The rows of Z fall into 3 groups, which share some directions, and each row is roughly a mix of its group's hidden directions.
Z, 99 rows:
-.26	.31	-.12	-.01	.37	.08	.16	-.18	.13	-.13	.00	.31
-.05	-.12	.17	.28	.08	.05	-.41	.15	-.22	-.22	.30	-.07
.26	-.35	.12	.00	-.23	.00	-.20	.21	-.31	.06	.06	-.26
.07	.22	.44	-.04	.19	.04	.03	-.39	-.10	.02	-.23	.06
.19	.20	.44	-.02	.07	.10	.12	-.40	-.11	.00	-.21	-.04
.19	.14	.30	.00	.03	-.11	.24	-.26	.05	.22	-.20	-.37
.05	-.13	-.05	.08	.21	.20	-.01	.03	.27	.48	.01	-.30
-.12	-.26	-.38	.10	-.10	-.04	-.07	.31	.01	-.06	.38	-.11
-.12	.33	.17	.18	.06	-.25	.12	.06	.02	-.38	.08	.30
.21	-.05	-.04	-.33	.07	.25	.19	-.19	.11	.45	.09	-.01
.14	-.31	-.22	.00	-.12	.23	-.06	-.08	.09	.42	-.23	-.18
-.20	.15	.13	.49	-.02	.01	.05	-.13	-.17	-.25	-.24	.14
.00	.02	-.01	-.14	-.30	-.14	.04	-.05	-.32	-.46	-.07	.25
-.14	.14	.15	-.08	-.14	-.10	-.42	-.21	-.35	-.21	-.01	.18
.16	.05	.39	.04	.10	-.09	.13	-.27	-.13	.19	-.05	-.41
-.04	.32	.12	.07	.07	-.32	.07	.07	.00	-.38	.11	.33
-.16	.25	.11	-.06	.08	-.44	.10	.09	-.05	-.39	.15	.11
.16	-.30	-.17	-.06	-.09	.44	-.01	.01	.02	.35	-.13	-.15
.18	-.18	-.18	-.42	.13	-.03	-.08	.18	.11	.24	.30	-.13
-.18	.06	.00	.16	-.17	-.29	-.12	.22	-.08	-.33	-.37	.14
.13	-.33	-.24	-.16	-.21	.30	-.12	-.04	-.11	.30	-.21	-.10
-.09	.27	.15	.08	.11	-.41	.17	.03	.06	-.37	.17	.13
.03	.26	.43	-.06	.19	-.03	.04	-.33	-.04	.11	-.30	.01
-.12	.14	.10	-.17	-.10	-.14	-.45	-.16	-.35	-.17	.00	.19
.03	.02	.02	-.23	-.25	.01	-.06	-.02	-.38	-.43	.02	.24
-.12	.00	.00	-.35	-.09	.13	-.44	-.01	-.39	.02	.02	.04
-.08	-.08	.06	.11	-.11	-.41	-.05	.12	-.21	-.43	-.24	-.05
-.07	.29	.20	.06	.12	-.33	.14	.03	.02	-.41	.21	.15
-.05	.01	.20	.17	-.25	-.28	-.13	.07	-.18	-.43	-.24	.02
.08	.34	.32	-.08	.20	.07	.16	-.31	.00	.04	-.33	.10
.14	.01	.29	.07	.21	-.08	.17	-.35	-.14	.13	.06	-.40
.09	-.09	-.08	.12	.17	.32	-.06	.06	.25	.50	-.06	-.12
-.13	.14	.18	.50	.00	.03	.12	-.22	-.19	-.28	-.11	.07
.05	.00	-.06	-.02	.23	.35	.04	-.15	.15	.28	.43	-.14
-.12	.36	.20	.04	.12	-.28	-.02	.05	-.05	-.36	.17	.27
-.09	-.11	.21	.25	-.09	-.15	-.34	.18	-.31	-.33	-.07	.03
-.21	-.01	-.39	.01	-.09	.13	-.07	.26	.12	-.22	.18	.35
-.13	.13	.09	-.12	-.16	-.26	.08	.00	-.26	-.51	.06	.16
-.20	.28	.28	.19	.14	-.15	.24	.07	.04	-.36	.19	.06
-.13	.34	.15	.12	.11	-.34	.09	.09	.04	-.35	.10	.26
.32	-.28	-.01	-.02	-.51	.04	-.11	.18	-.02	-.03	-.07	-.12
.14	-.09	-.04	.18	.21	.19	.34	.14	.37	.25	.06	-.17
-.21	.10	-.15	.05	-.32	.25	-.06	.32	.06	-.22	.23	.23
.10	-.01	.09	-.15	.05	.38	.04	-.29	.15	.33	.28	-.18
-.18	.17	.08	.46	-.01	-.07	.16	-.15	-.13	-.32	-.22	.09
.20	-.18	-.07	-.48	.03	.08	-.06	.06	.10	.38	.15	-.10
-.11	.07	.12	-.13	-.20	.04	-.35	-.19	-.42	-.23	-.03	.18
-.08	.10	.02	-.28	-.13	-.02	-.38	-.01	-.39	-.20	.00	.24
.01	-.05	-.01	.16	.24	.12	-.11	-.02	.30	.50	-.01	-.22
-.02	.07	.01	-.19	-.19	-.33	.02	-.05	-.26	-.47	.04	.17
-.22	-.06	-.43	.04	-.11	.02	-.03	.42	.13	-.06	.22	.10
.11	-.32	-.18	-.08	-.18	.27	-.18	-.13	-.07	.35	-.22	-.16
-.09	.27	.18	-.05	.04	-.25	.09	.06	-.13	-.47	.21	.20
.19	-.04	-.05	-.05	.27	.32	.16	-.15	-.01	.40	.29	.09
-.15	.08	.02	-.22	-.15	-.13	-.45	-.11	-.37	-.11	-.06	.16
-.25	.15	.09	.46	.01	.01	.11	-.18	-.13	-.23	-.29	.08
-.08	-.12	.08	.20	-.01	-.32	-.18	.18	-.29	-.42	-.07	-.05
.20	-.24	-.08	-.20	.34	.14	.05	-.03	-.15	.36	.27	-.06
-.14	.13	.18	.41	-.06	-.04	.15	-.23	-.19	-.27	-.28	.07
-.21	.15	-.01	.27	-.15	-.27	-.02	.14	-.01	-.41	-.28	.10
-.30	.29	-.25	-.06	.35	.00	.12	.06	.18	-.01	-.06	.30
-.24	.24	.00	-.02	.39	.14	.01	-.19	-.04	-.17	.02	.40
.17	-.14	-.04	-.54	-.11	.05	-.07	.07	.17	.33	.03	-.08
-.23	.19	.07	.43	-.08	-.09	.10	-.10	-.07	-.33	-.28	.09
.11	.19	.46	-.03	.11	-.01	.06	-.42	-.04	.07	-.24	-.05
.14	-.22	-.17	-.46	.12	-.02	-.09	.17	.08	.30	.19	-.14
-.05	.13	.02	-.30	-.09	-.16	-.38	-.04	-.35	-.20	.04	.23
.05	.27	.37	-.07	.29	.17	.03	-.23	-.24	-.03	-.22	.15
.36	.04	.19	-.02	.11	-.04	.27	-.35	-.01	.10	-.23	-.27
.18	-.23	-.10	-.45	.07	-.02	-.13	.15	.07	.23	.28	-.19
-.35	.08	-.12	-.02	.05	.13	-.23	.38	-.11	-.10	.13	.34
-.04	-.07	.15	.27	.06	.07	-.40	.16	-.15	-.22	.37	-.07
.14	-.02	-.02	.12	.30	.15	.01	.07	.35	.45	.09	-.16
-.27	-.12	-.19	.05	-.24	.00	-.24	.43	-.01	-.05	.27	.07
.27	-.06	.04	-.18	.14	.24	.17	-.22	.04	.30	.39	-.07
-.39	.28	-.03	.02	.43	-.02	.06	-.15	.06	-.03	.12	.21
-.04	.25	.07	-.05	-.28	.08	.30	-.29	.23	.07	-.34	.07
.12	-.06	-.12	-.38	.04	.20	.04	.04	.13	.51	-.05	.12
-.34	.22	.05	.05	.45	-.11	.07	-.31	.08	.02	.13	.09
-.03	-.23	-.37	.06	-.35	-.04	-.06	.33	.17	-.05	.22	-.05
.15	-.05	.28	.03	.15	-.23	.09	-.42	.02	.19	-.09	-.32
.17	-.14	-.13	-.44	.05	.09	-.12	.15	.16	.35	.24	-.06
.31	-.32	.04	.01	-.43	-.03	-.11	.17	-.08	.05	.00	-.27
.25	.14	-.05	-.03	.40	.15	.35	-.31	-.09	-.08	-.13	-.02
.05	.19	.40	-.01	.26	.04	.07	-.45	-.12	.00	-.14	.01
.13	.12	-.13	-.19	.08	.23	.34	-.23	.23	.37	.07	.05
.14	-.13	-.03	.28	.11	.23	.30	.03	.36	.28	-.03	-.18
.01	.30	.36	-.07	.26	.04	.09	-.34	-.05	.05	-.27	.10
-.24	-.22	-.28	.06	-.13	.02	-.23	.32	-.03	-.14	.35	.13
-.02	-.03	.19	.17	-.20	-.28	-.10	.09	-.27	-.37	-.28	.12
-.23	.27	-.03	.01	.48	.02	.15	-.28	.04	-.06	.04	.19
.35	.01	.23	-.06	.14	-.09	.18	-.30	-.05	.17	-.30	-.25
-.10	.02	.03	-.31	-.14	.04	-.41	-.07	-.43	-.11	.01	.10
.02	.10	.05	-.22	-.13	-.05	-.43	-.14	-.36	-.17	.02	.25
-.02	-.35	-.21	-.08	-.13	.11	-.03	-.07	.01	.37	-.19	-.36
.24	-.13	-.10	-.46	-.02	.01	-.10	.17	.15	.24	.31	-.07
.00	-.09	.05	.06	.26	.39	-.07	-.20	-.01	.29	.35	-.16
.40	-.25	.07	-.05	-.31	-.02	-.06	.20	-.15	.13	-.18	-.26
-.12	-.12	-.03	.21	.16	-.12	-.36	.30	-.14	-.26	.27	-.09
One row of each group comes first, with its name. Which group is each row after those in?
.13	-.11	-.06	.18	.17	.19	-.05	-.04	.32	.49	-.05	-.16 -> T
-.10	.18	.18	.40	-.10	-.04	.21	-.25	-.12	-.32	-.20	.07 -> B
.12	.28	.35	-.07	.28	.07	.13	-.30	-.12	.07	-.29	.02 -> C

.09	.04	-.06	-.22	.09	.32	.18	-.23	.22	.43	.12	-.05 -> B
.11	.11	.18	-.06	-.09	.32	.21	-.44	.16	.17	.16	-.16 -> B
-.16	.36	.20	.08	.16	-.28	.05	.11	.01	-.34	.17	.23 -> T
-.33	.30	-.17	-.03	.37	.03	.10	-.03	.13	-.06	-.01	.33 -> C
.07	-.09	-.05	.24	.15	.01	.39	.08	.40	.20	-.01	-.22 -> T
-.24	.23	-.15	-.04	-.07	.24	-.06	.22	.07	-.22	.00	.46 -> C
.10	.04	.00	-.32	-.13	.01	.38	-.31	.16	.22	-.24	-.08 -> B
-.35	.33	-.16	.05	.22	.10	.16	-.10	.20	-.15	.15	.26 -> C
.06	.07	-.08	-.19	.08	.27	.20	-.26	.29	.29	.26	-.18 -> B
